(in the rows, 128 means zero)
runs of hidden systems
run 1, Z_3 (8 x 18)
[[ 69 139  82  92 150 186 147 158 142 132 122 163 151 123 139 150 122 168]
 [ 89 117  89 138 128 172 143 153 160 136 120 135 181 156 138 186 122 173]
 [ 89 146 102 162 137 122 114 156 147 142  94 135 183 180 135 149 105 181]
 [ 89 182  91 131 138  82 108 143 156 118  88 156 164 147 110 165 112 148]
 [ 82 137  92  97 112  92  87 143 181  96  92 148 140 145 147 164 122 122]
 [ 65 126 104 128 101  96  85 144 192 112 138  91 121 148 134 157 144 133]
 [104 106 120 157 116  60  95  95 172 125 125  89 123 165 115 157 155 140]
 [101 122 131 126 149  40  88  86 144 126 103 107 103 150 111 104 147 140]]
run 2, Z_815 (8 x 18)
[[ 90 160  78  78 121  96 102 127 121 118  94 184  90 131 132  98 128 117]
 [ 85 132 103  46 119 148 126 134 140 107 142 118  78 109 128  85 137  95]
 [101  87 136  85 133 153 136 113 141 132 147  53 107 154 122  70 138 130]
 [132 112 164 114 180 105 134  96 121 140 101  74 151 158 105  75 120 155]
 [163 133 165  89 181  91 137  99 139 107  75 130 177 122 106 135 105 124]
 [177 110 177  94 140 140 131 136 151  88 121 136 163  81 149 166 110  89]
 [160  86 182 162 119 154 133 137 145 118 178  99 135  87 150 176 143 117]
 [153  89 150 219 120 113 124 111 117 150 151 128 133 135 142 169 152 158]]
run 3, Z_49 (8 x 18)
[[138 162 143 123 146 162 179 127 115 148 150  64 150 136  69  94 116 132]
 [180 108 133  95 105 119 147  96 140 114  89  93 166 183 111 120 105  91]
 [145 152 170  93 147 152 126 172 113 117 117  99 151 122 134  56  82 113]
 [186 165 158 118  93 119 143 130 140  99 145  98 137 104  95 146 111  57]
 [163  94 177 144  90 130  88 166 134 108 126 103 131 143 182  98 104  98]
 [152 177 176 185 126  99 117 151 104 134 166  94 110  99 104 102 124 113]
 [171 108 130 149  69  77 103  95 116 123 127 125  86 155 136 107 141  82]
 [110 128 141 142 119 144 112 147  89 150 163 106  69 126 141  41 137 131]]
run 4, Z_718 (8 x 18)
[[193 142 165  98 125  91 138 102 136 100  95 101 157 137 100 120 100  76]
 [179 120 187  99 112 135 127 134 142  96 147  79 126 101 130 109 113  66]
 [177 123 181 169 101 131 135 127 120 132 182  63 111 112 113 118 134  96]
 [197 107 171 194 106  99 122 106  91 142 136 120 117 140 134 114 134 113]
 [190 154 152 137 119  87 126 105  76 128 115 160  98 113 117  86 121  86]
 [180 141 118  98  81 149 152 115  94 120 142 147  87 115 118  98 128  62]
 [155 116 133 134  84 195 148 151  82 144 165 125  94 125 148  81 125 104]
 [159 147 120 183 102 167 161 141  69 169 143 134 128 159 118  93 117 140]]
run 5, Z_718 (8 x 18)
[[133 136  95  61 133 104 159  63 119 125 106 132  96 137  81 104 148  98]
 [129  67 136  60 137 188 154 112 124 123 140 114 108 119 151  92 138 118]
 [123 126 149 144 169 180 178 125 102 162 169  85 135 115  97 110 140 167]
 [178  95 140 163 155 141 169  94 107 151 104 151 179 145 125 170 125 160]
 [160 164 162 109 178 124 133 143 109 112  97 185 161  77 133 139 103 123]
 [143 166 121 109 103 154 152 143 151 101 158 142 135  74 109 193 126  83]
 [128 101 151 171  92 163 100 181 140 118 172 134 119 101 184 163 137 124]
 [108 174 122 215 116  95 101 155 112 150 154 142 109 124 120 138 136 153]]
run 6, Z_399 (8 x 18)
[[ 96 150  93 141  89 163 136 152 154 121 185 133 106  92 125 189 151 113]
 [115  73 118 187  81 138 100 142 134 146 142 112 122 182 173 133 142 151]
 [ 70 165 120 158 157  79  86 143 115 145 125 136  99 128 125  85 137 172]
 [110 145  65  99 114  77 134  75 142 124  94 149 118 164  90 149 147 117]
 [ 88  86  96  50 120 165 121 126 146 110 127 145  95 123 162 108 141 117]
 [ 77 115 118 128 143 170 157 128 156 144 180  65 128 123 102 146 154 163]
 [123  73 150 148 163 103 117 106 141 141  91 100 166 180 146 123 126 179]
 [100 160 147  97 204  82 110 120 136 111  98 155 138  81 115 127 128 151]]
run 7, Z_3 (8 x 18)
[[ 56 139  81  75 113 125  93 159 167 109 108 135 117 150 148 115 121 127]
 [ 86 119  92 130 100 124 129 118 189 119 153  83 135 151 108 190 152 132]
 [118  91 130 153 124  78 100 102 152 135  95  89 149 198 131 125 129 154]
 [ 95 178 129 118 166  50 108 106 143 124 107 101 122 130  79 106 131 138]
 [125 107 134  60 149  81 114  84 170  87 100 134 124 106 122 154 143  99]
 [ 85  83 161  96 145 125  91 139 172 107 152  70 107 109 156 108 145 133]
 [129  97 171 170 158 101 131  93 149 135 168  77 128 104 106 168 164 151]
 [148  92 177 150 185  77 104  95 104 135 100 146 124 120 148 105 137 159]]
run 8, Z_768 (8 x 18)
[[114 118  68 136  68 115 106 122 139 119 121 186 102 149 152 174 145 110]
 [ 70 148  74 144 103 148 122 145 116 144 168 163  70 112 131 129 158 140]
 [ 72 126  58 125 131 131 152  90 123 160 130 132 110 167  97 134 158 166]
 [ 74 124  93  83 160 151 128 131 107 146 104 146 109 151 137  62 128 165]
 [ 93 164 122  63 192 135 160 113 128 128 119 106 134 109  81  96 127 145]
 [112  94 150  50 162 135 131 118 165 103 105  77 154 139 129 103 117 127]
 [118 127 198 119 179 133 109 166 154 111 140  77 159  91 138 113 113 141]
 [152 122 180 146 156  78 109 123 170 105 104  98 185 126 124 171 113 133]]
run 9, Z_815 (8 x 18)
[[127 151 132 193 102 147 120 182 150 133 136 111 184 153 136 175 103 150]
 [107 181 121 194 108 107  94 187 142 127 130 141 154 133 135 161 106 145]
 [ 90 177  95 157  85  95  80 174 156 112 132 150 121 132 140 162 121 120]
 [ 76 151  99 137  79 105  70 172 147 115 144 135  84 134 154 110 131 112]
 [ 68 143 102 124 102  89  83 137 144 125 147  98  71 143 126  83 147 122]
 [ 92 128 112  96 123  75  90 108 136 124 106 101  88 164 121  62 138 122]
 [118 132 143  62 152  83 107 103 130 108 101 107  99 128 118  59 126 105]
 [146 103 160  52 147 106 128  91 146 101 114  85 114 119 116  91 130  88]]
run 10, Z_768 (8 x 18)
[[152 174 118 101 160 133 148 136  94 126  85 206 153 105 126 126 100 129]
 [139 141 101  51 104 160 158 120 155  95 129 142 130 102 115 163 126  75]
 [ 98  96 125 121  96 194 134 162 165 123 180  79 128 123 150 150 141 129]
 [ 97 131 128 195 144 144 129 160 137 158 134 104 176 160 129 152 119 191]
 [125 167 108 132 139  96 109 153 118 127  62 182 170 164 136 119  89 146]
 [119 195 105  73 110 109 116 149 142  93 117 155 112  98 109 123 109  78]
 [ 94 122 107 101  84 131 124 128 178 107 169  65  99 130 112 142 151  95]
 [ 81 102 138 179 122 126  97 151 139 151 157  74 115 162 146 103 142 174]]
run 11, Z_228 (8 x 18)
[[ 98 143  87 136 112 184 142 166  92 161 123 143 127 172 139  81 112 160]
 [104 179  66 119 117 156 177 122 133 138 137 147 142 129  81 182 134 133]
 [112 111  83  60 109 173 137 145 145 113  87 156 156 162 154 128 103 119]
 [ 83 169 126 108 153 158 143 170 165 123 134  79 176 128 101 139 105 150]
 [160 131 124 117 110 107 129 123 170 102  83 128 192 157 124 187 102 107]
 [129 170 158 108 136 104  92 176 136 107  93 102 157 145 134  74  77 115]
 [153 176 154 129 106  85 122 129 161  95 147  89 130  98  92 163 122  76]
 [171  93 160 119  77 112  94 133 136 103 120  97 117 155 162  93 111  74]]
run 12, Z_228 (8 x 18)
[[144 106 148 184  98  80  73 142 153 112 111 139 143 149 169 168 124 125]
 [102 169 133 178 113  72  69 162 117 133 130 128  98 140 136  87 122 136]
 [113 148  96 143  82  77 104 105 141 118 155 135  67 117 110 147 163  94]
 [ 90  81 103 107  90 127 100 116 138 128 144 106  67 160 157  83 154 121]
 [ 81 107 104 147 135 121 142  90 140 156 160  70 104 156  93 126 169 167]
 [125  88  90 111 144  98 144  56 121 147  84 147 129 180 112 129 148 153]
 [ 84 141 120  71 200 113 137 101 117 135 101 132 118 118 103  82 136 162]
 [115 103 140  76 183 116 145  85 162 104 124 135 136  76 117 177 153 134]]
run 13, Z_399 (8 x 18)
[[154  85 120  51 130 159 167  88 154 106 107 119 153 134 123 151 127  99]
 [124  97 178 107 166 190 145 158 142 120 159  91 149  87 150 127 124 141]
 [158 126 180 188 162 113 140 126 137 138 135  90 181 125 108 166 124 157]
 [174 128 174 143 155  75  96 128 116 111  82 176 150 108 157 134 107 123]
 [151 175 129 125 117 116 132 132 126 104 152 177 104  57 115 173 136  84]
 [169  88 122 161  57 163 136 129 120 128 164 141 102 129 158 160 145  93]
 [117 130 140 191 115 145 112 159  83 159 168 127  84 126 152  79 138 151]
 [135 172  93 175 117  86 139  98  87 164 111 141 116 171  85 103 133 144]]
run 14, Z_49 (8 x 18)
[[108 143 123 166 158  64  89 116 115 133 107 192 109 106 141 145 145 159]
 [ 91 130  84 121 130 115 114 114 109 130 132 204  72  98 144 139 161 135]
 [ 76 101  81 132 122 171 142 123 132 143 168 157  94 112 144 164 170 159]
 [ 84  95  91 157 147 150 151 106 143 158 137 127 146 151 123 179 159 191]
 [ 94 124  93 120 179 115 146  97 129 148  82 155 165 161 110 145 130 189]
 [102 151  85  60 169 138 153 115 128 122  81 181 151 121 117 137 115 143]
 [106 133 102  67 137 182 151 152 158 102 121 163 158  98 141 177 116 120]
 [116 124 138 135 140 163 129 171 171 109 131 132 189 109 152 203 111 146]]

runs to name
run 15 (2 x 18)
[[126 131 164 154 146  87 120 109 144 138 139  41 133 153  88 100 130 140]
 [160 111 178 142 142  74  88 122 112 128  89 107 134 157 146  68 109 127]]

Z_768
run 16 (2 x 18)
[[139 101 129  93  89 182 145 127 110 130 170 101  80 120 139  78 140  88]
 [136 127 147 155 132 157 162 121  99 164 161  60 122 153  94  75 132 145]]

Z_399
run 17 (2 x 18)
[[147 125 143  99  92 115 105 127 111 117 128 102  79 143 136  49 122  78]
 [153 136 150 106 125  94 137  84 119 125 142  66  92 129  82  77 140  88]]

Z_815
run 18 (2 x 18)
[[166 128 191 141 182 105 149 100 135 126 130  77 165 104  92 144 125 136]
 [193  93 166 143 132 108 129 109 141 111  92 146 181 135 146 182 111 115]]

Z_815
run 19 (2 x 18)
[[105 139 179 151 166  88  93 141 125 133 147  71 110 115 121  73 131 149]
 [155 121 166 138 162  45 110  80 132 123  93 102 137 144 105 113 128 129]]

Z_768
run 20 (2 x 18)
[[ 93 168 129 182 130 122  87 191 109 144 124 141 129 142 153  91 105 165]
 [112 194  76 143 100  75 114 127 137 127  97 150 136 166  93 145 118 120]]

Z_399
run 21 (2 x 18)
[[ 93  80 125  65 164 169 131 121 121 125 129 150  96 100 163  89 144 143]
 [129 117 137 120 159 168 183 101 139 133 173 110 137  81  94 185 156 138]]

Z_49
run 22 (2 x 18)
[[149 100 159  83 146 149 157 108 157 117 119  55 171 150 105 122 114 117]
 [163 101 201 129 168 130 139 122 143 120 130  64 174 118 122 124 113 133]]

Z_718
run 23 (2 x 18)
[[154 103 121  85 169 133 163  73  82 142  90 172 118 130 120  89 134 136]
 [151 113 146  58 162 177 176 104 108 121 137 138 118  80 122 106 132 108]]

Z_768
run 24 (2 x 18)
[[ 91 145 145 136 126 186 117 198 125 136 169  96 124 112 153  89 114 144]
 [124 162 119 154 146 104 149 116 146 142 107  90 187 169  77 156 114 157]]

Z_768
run 25 (2 x 18)
[[109 140 108 100 155  87 145  70 118 144 119  95  96 150  74  78 149 135]
 [144  59 125  62 144 143 155  69 127 126 101 117 125 152 133 104 142 122]]

Z_718
run 26 (2 x 18)
[[152 116 118 212  86 121 123 127  96 163 127 130 129 189 136 121 129 149]
 [117 187  79 144 111 108 139 118  81 153 118 164  93 149  94  90 131 129]]

Z_228
run 27 (2 x 18)
[[176  92 186 146 178 113 123 117 111 125 102 162 159  99 159 143 122 146]
 [104 162 160 134 176 135 104 173 107 124 145 163 112  60 152 106 123 148]]

Z_3
run 28 (2 x 18)
[[102 104  92  49 132 162 159  93 121 130 126 122  90 139 120  79 146 118]
 [118  95 120  90 140 187 182 104 141 139 149  68 142 146 100 122 138 139]]

Z_3
run 29 (2 x 18)
[[161  73 124  96 122 185 149 130 117 122  95 171 159 143 176 137 111 126]
 [123 151 156 142 172 178 165 146 112 143 179 120 132  63 110 142 137 152]]

Z_815
run 30 (2 x 18)
[[ 58 143 101 107 149 153 142 143 176 128 147  85 150 132 102 159 136 162]
 [125  89 129 141 148 108 126 106 168 126  91 110 188 172 133 179 125 162]]

Z_3
run 31 (2 x 18)
[[140  78 155 179  99 163 131 135 119 153 177  71 113 150 147 111 143 138]
 [160 137 153 194 153  90 127 107  80 163 109 131 138 155 112  93 126 162]]

Z_718
run 32 (2 x 18)
[[137 128  88 106  83  87 137  75 132 126 123 101  92 173  88 113 146  88]
 [129  74 146  83 126 142 110 120 111 125 118 109  95 147 166  49 128 116]]

Z_718
run 33 (2 x 18)
[[ 88 140 153 170 125  88  83 158 177 116 159  74 131 117 128 154 135 142]
 [108 127 136 178 128  48  67 127 148 124 102 127 131 159 144 138 132 150]]

Z_768
run 34 (2 x 18)
[[112 134 128 174  86 130 117 143 158 124 196  97 103 100 123 183 157 116]
 [120  97 111 199  83 106  94 131 115 153 128 134 105 184 160 118 139 151]]

Z_815
run 35 (2 x 18)
[[134 175 157 169 180  87 121 127  83 153 114 135 132 119 103  80 118 162]
 [156 148 120 108 130  95 133  92 114 108 128 188  90  71 117 156 148  88]]

Z_228
run 36 (2 x 18)
[[200  84 172 182 112 146 138 120  82 147 136 139 129 135 159 115 125 125]
 [159 164 139 179 132 145 152 136  58 161 151 157 106 108 115  92 127 136]]

Z_228
